(in the rows, 128 means zero)
Each row of D is roughly a mix of the hidden directions of one of a few groups.
D:
[[113 104 148  93  82 105 133 140 134 169 110 110 163 129 147  82]
 [138 138 111 132  82 113 105 195 101 143 153 116 165 124 133 113]
 [148 132 185 126 101 135 143 141  90 143  99 138 101 161  91 104]
 [151 120 167 121  94 103 179 134 145 105 106 171 159 115 128 150]
 [127 108 109 116 114 185 152 162 159 182 138 120 155 143 114 126]
 [156 100 185 153 176 144 105 116 109 100 129 136 161 114 118 124]
 [131 110 122 134 138 115 136 156 165 145  50 143 163 150 119 125]
 [126 110 169 140 125  69 139 175 126 137 167 132 160 146 125 144]
 [184 139 118 146  89 122 117 126 155 127  89 170 128 171 131 125]
 [127 180 151 103 161 109 127 124  70 128  94 140 116 142 158 135]
 [155 129  87 118  93 156 147 144 118 130 113 132  84  84 154 163]
 [141 170 101  99 119 152 167 103 134 139 133  79  95 119 122 163]
 [ 75  97 146 161 155 130 163 144 113 100 135  93 156 103 129 140]
 [134  80 161 150 158 119 113  97 165 115 115 106  96  90 132 150]
 [ 89  96 118 118 108 153  95 119 132 157 109  80 134 103 174 124]
 [183 152 153 118 117 116  89 166  88 115 141 102 142 120 130  98]
 [105 127 137 112 115 169 129 153 161 146 156 174 171 102 108 102]
 [107 138 171 132 126  75 121 103 168 127 128  71 136 126 148 133]
 [154 118 170 107 176 161 127 150 111 139  92  98 152 137 163 130]
 [ 89 119 188  81  88 133 146 107 131 107 139 106 142 130 116 135]
 [149 137 164  91 163 173 103 126 136  90 132  83 114 122 124 110]
 [178 130 107 112 154 151 129  78 155 125 126 137 133 165 143 171]
 [110 107 125 152 145 123 167 113 125 118 135  62  91 133 111 168]
 [143 159 136 126 107  81 140 103 139 134 103  96 127 122 137  59]
 [120 108 126 128 118  93  98 133 144 138 188 103 123 117 177  91]
 [102  75 128  81  84 112 111 126 156 158 121 135 133 130 148 155]
 [169 157 137 118  96 114 128 110 138 153 147  91  72  98 144 144]
 [132 133 145 167 174 134  94  95 130  92 169  99 132 111 152 113]
 [ 78 142 136  72 129 118 129 143 156  71 130 130 128 147 132 104]
 [ 92 151 119  84 151 144 141 128 170  92 155 138 162  95 135 145]
 [125 103 116 147 171 135 130 115 172 128  58 116 141 127 130 157]
 [163 126 120 136  99 142 147 123 133 122 177  89 101  99 168  92]
 [166 157 101 134 105 104 142 145 135 183 129 162 102 109  97 109]
 [170 120 146 143 152 171 124 117 108  95 134 184 156 100 129 122]
 [110 177 155 137  92 155 164 108 138  72 133 126 142 113 110 138]
 [171 153 151 121  75 144 169 125 131 124 160  98 140 108 155 112]
 [125 126 126 117 133  74 133  57 145 102 162 133 127 139 102 129]
 [160 135 129 161 129 128 132 150 127 118  90 175 130 176  87 158]
 [115 134 145 142 157 118  84 125  86 126 133 146 172 155  82 101]
 [128 122 121  95 139 152 112 129 134 161  58 109 117 139 168  98]
 [124 113 107 139 124 112 133 177 144 150 147 145 175 140  66 142]
 [ 80 145 125 148 144 117 119 121 130 124 130 110 129 161  81 192]
 [136 142 120 129 125  88  77 105  88 108 106 116 109 115 183 121]
 [103 163 124 126 119 129 141  68 156  91  77 133 136 127 120 153]
 [116 144 118  91 119 106 150 123 106 150 161 182  82 122 106 104]
 [128  80 127 104 140 125 109 102 116 153 104 145 191  98 155 132]
 [189 104 152 130  82  88 154 127 114 103 132 133 120 152 130 103]
 [154 160 143 153 107 104 113 104 117 161 143 124 137 121  58 108]
 [131  98 106 106  53 141 142 133 120 134 151 136 104 113 115  87]
 [ 63 137  92 120 155 127 113 153 141 116  95 156  91 130 125 107]
 [182 168 134 133 151 133  98 143  94 107 157 153 102 123 121  93]
 [168  73 140 136 142 160 122 120 142 131 156 126 112  95 160 170]
 [148 101 140 141 141 166  99 123  96 121 143 112 109 104 103  63]
 [112 122  74  89  84 147 132 135 121 120 140 159 129 134 172  95]
 [ 97 139 133 119 147 166 110 109 128  82 169 143  72 137 120 113]
 [112  91 142 101 136  80 144 112 111 117 194 119 149 131 124 107]
 [185 139 114 134 151 160 115 110 140 144 129 178 122  81 151 122]
 [119 140 180 129 146 139  88 158 130 170 132  76 143 109 147 128]
 [ 97 137 150 186 126 130 163 138 142  94 140 129  93 159 127  92]
 [133  96 131 185 131 110 147 134 133 142  73 124 126 152  94 162]
 [105 109 116 136 192  98  95 129 118 135  86 153 138 160 115 143]
 [ 76 121 110 104 123 149 156  86 131 160 101 137  89 140 159 136]
 [ 99  75 106 141 118 100 151 142 125 104 178 167 130 115 108 114]
 [144 117  92  55 118 132 130 114 129 100 153 122 148 140  95 158]
 [114 135 153 108 154 101 143 152  83 174 115 128 172 113 158 148]
 [151  94  92 146 111 121  68 117 176 127 164 129 128 113 127 129]
 [125 111  59 153 130  94 144 133 140 150 134  94 140 137 157 163]
 [131 125 161 127 129 123  93  98 138 158 151  48 134 129 137 131]
 [ 98 178 160 157 127 133 102 115 126  97 165 132 149 111  89 105]
 [135  96 106 153 102  79 170 139 131 169 139  92 152 141 122 141]
 [135  87  91 121  91 144 181 104 154 117 148 114 133 116 162 149]
 [118 157 138 108 130 131 146 166  94 146 112 117 117  95 173 182]
 [130 184 114 146 121 115 136 114  88 125 121 117 149 163  76  95]
 [102 145 107 131 161 105 102  94 157 140  70 159 116 126 105 150]
 [154 116 108 117 148 149 130  87 183 120 170 162 150 152 123 142]
 [141  86 170 136  97 123 121 189 120  89 128 129 149 134 156 131]
 [ 99 204 146 103  99 155 126 129 148 127 127 118 141 109 140 100]
 [ 88 142 156 123 133 112 102 155 154 184 131 168 155 114 116 149]
 [129  91  78 133 148  78 125 157 129 163 122 161  99 147 129 137]
 [142 135 126 106 100 101 102  87 171 105 138 159 111 124  79 150]
 [117 128  84 129 144 101 154 108 175 118 177 172 150 131 127 137]
 [105 132 125  78 133 163 124 132 153 103 192  99 126 124 136 103]
 [121 132  99 111 110 138 117 114 170  81 181 127  89 160 119 129]
 [120  94 127 116 167 127 160  85 181 112 148  92 109 145 118 121]
 [ 87 123 154 127 133  99 134  63 158 129 160 132 109  98 107 121]
 [120 118 172 160 116 106  92 148  97  79 127  90 118 114 103 129]
 [130  95  83 189 134 138 136  97 129 120  99 159 121 112 133  97]
 [182 140 122 154 141 127 113  96  90 114 142  97 102 135 136 177]
 [110 157  94 160 126 131 201 150 116 140 122 142 102 128 102 140]
 [ 93 129 186 108 150 145 152 107 104 107 111 100 128 115  88 104]
 [191  94 109 122  84 113 158 132 107  98 107 126 133 111 123 150]
 [102 104  76 154 101 155  89 138 132 167 153 136 138 116 161 126]
 [124 113 118  96 124 143 100 152  91 174 117  95 124 154 118  76]
 [122 152 128  99 154  81 138 108 123 127 156 121 160 166  73 136]
 [137 168 134 113 147  73 108 138 106 128 170 130 117 175 157 126]
 [127 146  71 120 133 144 106 122 122 115 180 104 127 118 171 164]
 [143  82 103 166 110 135 151 165 141 117 163  90 151 143 158 120]
 [145 152 106 124 140 114 114 135  96 138 126 127 137 140 144  40]
 [118 118  70 114 160 119  97 125 108 154 123 145 146 176 156 152]
 [110  89 170 176 144 153 111 135 131 132 101  98 156 101 136  97]
 [142 125 171 107 143 166 161 113 160 158 113 149 166  99  99 128]
 [105 179 163 132 151 123 124 136 160 132 107 158 152 119 111 181]
 [190 152 166 120 164 154 134 142 129 113 143 140 126 128  84 102]
 [143 136 115  93 126 178 102 166 111 142  94 147 140 149 176 129]
 [152 110 158  99 114  92 168 152 123 145  90  98 152 155 158 119]
 [159 156 161 108 136  84 105 145 104  83 136  97 147 100 134 107]
 [164  98 162 107 113 109 132 162 132 143 149 144 150 106 175  88]
 [181 144 108 175 145 142 131 132  96 165 150 163 102 123 112 123]
 [123  92  94 154 107 150 163  98 164 158 157 124 115 110 113  91]
 [140 171 106  73 144 149  98  94 125 155 120 125 106 119  89 132]
 [128 144 153 121 105  96 142 108 116  82 126 165  74 132 167 136]
 [118 169 118 120 106 128 163 158 101  90 140 136 152 148 151  75]
 [110 154 145 136 107 147 143 150 180 152 130  95 128 109  93 178]
 [109 146 159 123 159 101 153 135  90 105 131 106 135 131  59 125]
 [117 169 150 125 128 115 116 146 127 134 160  77 136 128 159  68]
 [153  98 128 120  94  93 178 144 146 105 137 159 135 117 178 128]
 [164 141 121 178 133  98 103 134 117 109 109 189 142 135 111 150]
 [ 99  90 116 127 139 130 155 113 192 125 122 108 168 129 119 165]
 [140 106  75 103 129 154 152 124 123 179 141 104 159 113 164 137]
 [126  57 129 140 110  82 119 145 144 134 166 156 108 111 123 134]
 [110 110 105 122 105 139  80 110 164 133 137 177 172 126 160 123]
 [159  86 161 102 150 149 149 181 124 148 103 119 125 123 165 135]
 [144 149 113 134 126 124 145 109 127 125  91 166 125 147  50 113]
 [161 111 120 144 132 148 176 122 139 192  97 139 130 156 106 144]
 [140 137 131 166 158 126 153 104 128 134 170 141 139  64 106 156]
 [147 124 142 162 200 126 132 108 136  98  86 146 126 120 128 157]
 [156 163 116 162 142  89 106 142 129 172 182 146 126 119 114 118]
 [ 78 145 111 153 141 137  93  94 157 100 135 140  91  97 101 125]
 [112 116  96 123 141 167 108 137 155 165  71 157 124 142 154 104]
 [159 108  93 135 100 130 141 120 142 185 116 145 166 161 142 160]
 [143 144 109 124 129 145 120 187  98 160 156 172 124 122 115  86]
 [142 121 120 124 118 120  59 127 132 100  86 113 160 138 168 150]
 [165  91 115 123 102 109  90  82 127 176 139 114 120 116 114 101]
 [ 97 121  98 116 165 122  97  80 112  95 137 162 117 128 171 119]
 [ 99 109  81 162 150 128 160 128 157 165 110 124 145  95 136 163]
 [126 164 131 107 152 128 141 128 131  83 153 179  90 157 106 102]
 [128 115 161 184 125 147 102 135 169 157 106  87 147 102 122 123]
 [124 147 121  88 117 163 140 119 117 186 145 134 142  83 164 110]
 [112 117 119  94 136  97 147  95 126 105 172 153 142 169  91 100]
 [100 104 143 121 137 131 145  91 125 162  74  84 106 105 155 128]
 [170 125 124  85 106 107 131  80 151 152 166  88 137 137 136 132]
 [153 105 155 133 122 105 154 116 122 126 183  62 126 126 105 123]
 [129 129 184 163 113 136 154 117 121 115  98 120  95 131 177  94]
 [130 170  91 124 128 142 158 132 121  93 151 121  76 176 136 123]
 [137 131 137 142 116 122  87 171 143 112 173 131 103 173 158  96]
 [129 144 113 128 146 167 145 139 133 135  87 174 113 122  95 186]
 [129 133 117  91 108 121  79 154 147  86 165 122 163 144 150 103]
 [112 121 136 127 145 165 115 118 178  90 170 172 146 123  98 128]
 [124 112 166 120 147 123  65 124 116 119 147 132 122 144 160  72]
 [103 136 125 130 115 168 128 188 158 132 116 122 143 113  94 178]
 [156 102  95 143  98 134 139 150  89 132 170 159 111 127  94  93]
 [ 86  97 165 163 104  87 130  95 128 123 102 144 144  98 115 146]
 [140 100 127 113  73  83 179 137 158 126 131 134 123 125 157 150]
 [153 128 132 123  96  82 140  68 165 120  98 147 141 106 144 121]
 [137 112 181 121 141 109  91 163  92 135  96 138 166 110 103 120]
 [121 117 151 101 144 101 127 140 106  92 156 111 167 175 173 132]
 [167 149 162 116 134 187 104 130  92 141 100 135  94 140 123 113]
 [135 111 122 104  97  91 131 109 146 119 141 178 127 108  67 146]
 [148 147  97 110 134 134 102 141 125 130 129 147 138 184 197 130]
 [145 107 132 156 158 136  98 152  84 125  81 135 161 124  98  94]
 [155 158 101 108 113 149 136  79 158 182 122 108 110 121 152 140]
 [104 177 125  98 179 138 121 153  96 142 134 101 142 154  94 132]
 [139 151 144 156 116 112 116 136  94 137 197 103 159 148  98 117]]

Here is one row of each group, with its name. Which group are the others in?
[144 142  78 140  99 132 131 142 178 152 176 134 107 162 119 127]
J
[ 93 127  86 129 121  84 140 163 141  88 119 101 134 163 133 161]
P
[142 154 133 101 129 116 164 167 127 170  70 141 140 152 120 154]
Z

[ 92  86 120 110 110 148 140 159 136 119 143 149 124 140 134 199]
Z
[109  96 101 148 171 159 164 113 182 133 141 117 110 138 104 141]
P
[134 123 137 167 118 106 135 194 147 138 160  98 161 159 126 140]
J
[153 133  81 114 137 142 112 196 106 150 143 116 155 146 108 139]
J
[171 112 164 134 111 177 138 108  96 101 143 100 140 109 117  92]
Z
[111 106  95  99  84 143 129 109 128 125  86 182 117 121  96 113]
Z
[138 151 148 122 130 173  85 169 139 111 112 121 121 175  99 100]
J
[ 69 154 118 113 115 122 185 118 123 126 140 169 112 126 119 160]
P
[ 81 134 129 129 128 155 126 168  93 104 128 161 135 148  71 124]
Z
[120 106 129 186 119 101 151 136 115 134 133  91 142 102 102 181]
P
[108 107  91 150  85 156 123 128 119 182 179 141 130 125 142 131]
P
